(in the rows, 128 means zero)
The rows of T fall into several groups, and each row is roughly a mix of its group's hidden directions.
T:
[[129 137 150 164 130 110 173 156 130 116]
 [105 149 128 167 114 171 141 122 125 148]
 [131 166 153 102 124 121 169 105 126 139]
 [105 154 110 138 139 140 154  99 134  86]
 [117 103  82 162 149 123 111 126 139 145]
 [145 105 135  95 121  81 114 147 128 107]
 [152  92 153 136 122 136 123 171 110 110]
 [150 107 132  91 132  83 115 142 129 106]
 [123 124 101 146 131 149 141  70 116 131]
 [147 108 124  88 136  81 116 131 126 108]
 [ 98 144  94 142 145 143 132  88 123 150]
 [101 104 103 149 132  90 158 124 134 109]
 [134  71 140 131 149 104 141 151 126 132]
 [128  76 135 124 157 101 144 140 142 143]
 [128 172 110 130 101 148  90 117 127 143]
 [118 106  82 163 152 124 115 124 142 146]
 [143 159 172 105 117 127 147 143 100 133]
 [124 137 108 160 114 112 156 150 152  91]
 [128  79 105 155 141 125 100 153 129 128]
 [135  87 125 114 107  80 113 123 126 112]
 [126 114 119  92 137  74 107 140 131 121]
 [145  81 140 128 133 124 103 168 136 144]
 [105 113 111 149 118  89 164 135 126 101]
 [116 135 150 109 112  97 174 110 118 107]
 [121 132 128 168 106 172 146 104 120 136]
 [127 153 118 131 110 114 162 130 160  86]
 [141 160 164 112 153 134 156 114 155 139]
 [115 119 107  85 107 116 104 118  92 127]
 [104 136 110 164 124 161 138  92 123 148]
 [141  87 127 112 107  83 115 123 124 108]
 [102 159 100 133 137 121 151  83 130 124]
 [149 148 151 111  96 149  90 152 126 136]
 [157 119 156 122 104 143  99 168 115 133]
 [125 121 100 142 121 142 142  70 110 126]
 [106  87  98 157 148 108 120 138 115 142]
 [135 125 107 121 140 158  95  98 167 134]
 [122 111 120  95 145 137  91 105 110 162]
 [109 139 103 153 134 158 140  83 121 144]
 [152 131 155 145 119 158 102 157 102 148]
 [104  95 120 157 131  91 154 138 106 125]
 [134 131 163 168 139 120 164 156 121 134]
 [ 86 152 109 147 148 142 122 121 137 164]
 [115 154 131 162 125 179 144 122 127 146]
 [153 141 140 113 109 168  86 133 116 137]
 [165 125 143 128  98 151 152 119 106  96]
 [135 176 139 124  97 157 120 125 112 105]
 [112 159 116 148 153 170 141 108 130 150]
 [150 155 145 120  91 149  94 147 113 139]
 [115  87 109 174 146 122 117 139 122 142]
 [146  79 150 129 132 125 117 170 125 121]
 [112  94 124 178 143 107 151 136 129 129]
 [140 132 128 105 140 163  95  94 154 144]
 [102  98 101 156 129  97 152 119 140 108]
 [113 129  82 115 129 118 125 106 167 103]
 [105 148  91 142 148 120 147  89 142 138]
 [151 156 137 100  96 161 104 120 136 113]
 [107 159 107 114 135 117 126  90 154 158]
 [128  77 135 124 159 103 144 141 146 140]
 [130 139 130 164 108 113 161 160 134  96]
 [109 126 114  92  99  98 143 109 110 101]
 [112 163 131 154 138 175 140 132 132 150]
 [106 167 103 137 133 134 151  88 130 110]
 [120 126 144 110 140  95 105 176 148 136]
 [155 147 181 134 133 157 133 129 128 146]
 [ 96 130 115 143 165 128 111 125 155 164]
 [134 118 116 114 150 156  81 115 131 160]
 [101 156 101 132 138 118 153  82 131 124]
 [125 183 128 122  99 148 121 108 113 114]
 [112 166 121 137 166 163 134 128 138 153]
 [156 103 168 108 126 124 126 166 133 145]
 [104  96 120 156 160  97 150 130 121 144]
 [103 150  98 133 147 115 152  85 141 137]
 [127  83 126 138 165 107 159 136 142 136]
 [137  80 136 147 149 116 158 150 114 114]
 [104 165 104 122 134 121 139  83 142 140]
 [147  99 126  95 126  81 116 128 125 106]
 [102 153 123 163 114 169 141 119 121 148]]
One row of each group comes first, with its name. Which group is each row after those in?
[106 163 111 123 138 119 157  83 138 134] | N
[117 136 127 167 101 170 146 107 117 136] | H
[129 145 137 144 111 117 171 123 158  90] | F

[113 123 113 100 157  82 104 137 142 137] | H
[165  97 156 121 100 117 130 144 125  98] | H
[ 85 129 115 146 147 118 107 133 150 166] | H
[147 141 174  88 113 121 135 138 129 149] | N
[102 126  92 132 153 109 130  96 154 152] | N
[124 150 112  68 118 118 113 127 108 127] | F
